128 stands for zero in the data rows.
Some points, each followed by its number:
array([144, 139, 123, 169, 142, 114, 163, 135, 145, 147, 146, 127, 133, 139, 90, 140, 124, 103,
       125, 160]) 0
array([133, 122, 80, 164, 121, 118, 160, 108, 155, 126, 113, 158, 136, 147, 170, 153, 120, 44,
       116, 144]) 1
array([167, 160, 133, 121, 147, 140, 106, 121, 136, 160, 147, 132, 143, 160, 134, 135, 157, 128,
       160, 123]) 2
array([123, 152, 147, 107, 115, 134, 75, 116, 80, 115, 115, 81, 154, 150, 111, 126, 119, 139,
       133, 91]) 3
array([119, 119, 122, 117, 148, 124, 127, 127, 107, 133, 106, 146, 118, 131, 103, 136, 135, 93,
       106, 147]) 4
array([98, 125, 108, 110, 85, 79, 129, 126, 137, 88, 89, 143, 120, 135, 130, 159, 113, 110,
       84, 147]) 5
array([156, 128, 77, 164, 141, 56, 130, 171, 116, 157, 115, 153, 60, 166, 78, 124, 151, 83,
       56, 106]) 6
array([78, 105, 123, 153, 84, 95, 167, 122, 156, 90, 76, 91, 164, 165, 90, 135, 95, 166,
       123, 130]) 7
array([96, 129, 131, 135, 141, 130, 115, 92, 100, 126, 108, 74, 116, 132, 108, 96, 108, 135,
       153, 80]) 8
array([82, 77, 87, 105, 59, 85, 106, 24, 86, 117, 28, 82, 67, 71, 109, 68, 48, 104,
       119, 63]) 9
array([124, 127, 144, 124, 131, 103, 119, 93, 121, 106, 121, 112, 148, 136, 141, 116, 127, 125,
       106, 126]) 10
array([150, 149, 110, 109, 140, 153, 112, 114, 104, 144, 159, 103, 120, 139, 168, 119, 143, 169,
       167, 101]) 11
array([173, 188, 134, 104, 176, 148, 124, 148, 121, 214, 200, 114, 109, 104, 156, 121, 187, 106,
       146, 109]) 12
array([111, 132, 190, 138, 131, 183, 143, 144, 143, 124, 155, 148, 106, 100, 141, 141, 124, 187,
       156, 130]) 13
array([133, 142, 86, 93, 128, 101, 143, 165, 111, 130, 125, 100, 105, 117, 103, 115, 141, 124,
       135, 133]) 14
array([127, 132, 120, 78, 159, 103, 98, 149, 144, 149, 154, 122, 108, 104, 144, 120, 145, 120,
       103, 115]) 15
array([144, 134, 140, 135, 133, 104, 180, 129, 103, 96, 119, 148, 105, 110, 95, 142, 115, 123,
       107, 151]) 16
array([149, 177, 137, 123, 187, 158, 113, 183, 106, 201, 164, 94, 129, 105, 173, 125, 189, 99,
       175, 72]) 17
array([101, 100, 108, 139, 92, 110, 139, 117, 140, 48, 118, 172, 97, 79, 77, 165, 94, 88,
       139, 136]) 18
array([195, 158, 90, 128, 154, 173, 94, 122, 113, 153, 162, 114, 139, 159, 160, 90, 159, 192,
       134, 114]) 19
array([119, 70, 149, 122, 87, 141, 113, 82, 111, 114, 113, 114, 150, 155, 133, 112, 96, 155,
       132, 103]) 20
array([119, 109, 69, 117, 75, 93, 132, 110, 124, 92, 119, 108, 107, 74, 123, 71, 94, 86,
       81, 119]) 21
array([95, 115, 175, 158, 142, 88, 140, 58, 184, 124, 127, 205, 218, 208, 107, 161, 110, 195,
       136, 244]) 22
array([255, 222, 141, 221, 195, 77, 192, 200, 166, 253, 162, 180, 175, 188, 80, 196, 214, 125,
       101, 192]) 23
array([115, 103, 128, 130, 92, 102, 132, 136, 125, 84, 113, 125, 139, 140, 112, 121, 113, 93,
       109, 195]) 24
array([123, 97, 144, 114, 127, 255, 121, 161, 116, 71, 137, 107, 117, 114, 153, 97, 95, 144,
       152, 113]) 25
array([150, 123, 107, 150, 127, 120, 148, 99, 151, 121, 165, 160, 130, 116, 126, 155, 137, 150,
       193, 166]) 26
Which three points above are nearest to each new point by angle, seen from the average point of the numbered points? Their numbers follow each, nearest first.
array([77, 104, 185, 154, 116, 108, 200, 137, 161, 109, 124, 148, 202, 154, 128, 143, 106, 193,
       145, 179]) ~ 22 7 13
array([167, 143, 135, 155, 107, 153, 168, 134, 171, 158, 136, 149, 136, 149, 143, 171, 92, 161,
       157, 151]) ~ 26 13 23
array([118, 79, 93, 118, 84, 152, 106, 98, 140, 108, 110, 148, 80, 110, 139, 132, 111, 132,
       134, 115]) ~ 9 18 20
array([108, 105, 109, 121, 93, 124, 112, 143, 116, 101, 106, 116, 118, 131, 109, 126, 123, 137,
       116, 100]) ~ 9 20 7
array([141, 141, 144, 125, 113, 117, 153, 114, 117, 144, 133, 112, 147, 139, 115, 120, 138, 125,
       143, 125]) ~ 2 3 23
array([150, 135, 105, 130, 158, 102, 136, 128, 144, 130, 138, 114, 118, 103, 124, 138, 140, 123,
       104, 121]) ~ 15 6 12
array([127, 119, 134, 150, 132, 136, 137, 127, 165, 129, 124, 137, 96, 64, 100, 159, 132, 118,
       122, 130]) ~ 18 13 16
array([138, 123, 134, 90, 136, 139, 141, 170, 134, 154, 124, 96, 159, 144, 148, 111, 145, 124,
       123, 116]) ~ 17 15 12
array([122, 154, 106, 125, 150, 98, 163, 132, 153, 145, 147, 135, 147, 152, 138, 139, 128, 123,
       126, 143]) ~ 23 0 22
array([138, 166, 137, 99, 124, 152, 129, 141, 147, 113, 118, 141, 104, 104, 127, 122, 126, 148,
       124, 129]) ~ 13 25 15
array([120, 117, 162, 164, 154, 126, 120, 139, 130, 130, 110, 117, 154, 156, 118, 106, 158, 142,
       143, 196]) ~ 22 24 23
array([121, 121, 97, 174, 148, 124, 141, 138, 124, 127, 133, 130, 126, 142, 122, 125, 127, 122,
       103, 127]) ~ 6 0 1
array([74, 88, 138, 119, 109, 99, 98, 93, 118, 93, 93, 109, 118, 96, 106, 120, 94, 132,
       134, 97]) ~ 9 8 20
array([126, 117, 117, 126, 64, 179, 102, 138, 122, 131, 135, 130, 97, 125, 160, 129, 131, 139,
       149, 111]) ~ 25 11 13
array([135, 148, 153, 126, 158, 92, 126, 132, 138, 136, 134, 180, 127, 133, 156, 163, 144, 127,
       123, 129]) ~ 23 22 2
array([141, 113, 87, 67, 126, 127, 100, 92, 114, 145, 102, 106, 95, 98, 104, 120, 122, 107,
       144, 134]) ~ 9 14 21
array([123, 128, 171, 164, 131, 117, 155, 120, 157, 144, 144, 169, 140, 149, 136, 154, 132, 142,
       125, 169]) ~ 22 23 0
array([136, 139, 153, 156, 131, 125, 160, 132, 158, 141, 134, 149, 131, 150, 144, 157, 138, 126,
       127, 157]) ~ 23 22 0
array([156, 155, 154, 151, 158, 136, 147, 159, 120, 146, 139, 138, 166, 186, 97, 155, 164, 154,
       86, 148]) ~ 23 0 2
array([91, 103, 109, 123, 108, 177, 104, 152, 99, 111, 122, 123, 118, 95, 150, 105, 120, 133,
       161, 180]) ~ 25 13 24
array([115, 135, 131, 112, 118, 114, 100, 109, 122, 101, 108, 96, 114, 105, 154, 86, 124, 95,
       109, 122]) ~ 21 9 10
array([111, 110, 53, 115, 91, 124, 97, 122, 117, 104, 119, 126, 134, 136, 124, 111, 135, 119,
       141, 114]) ~ 21 9 5
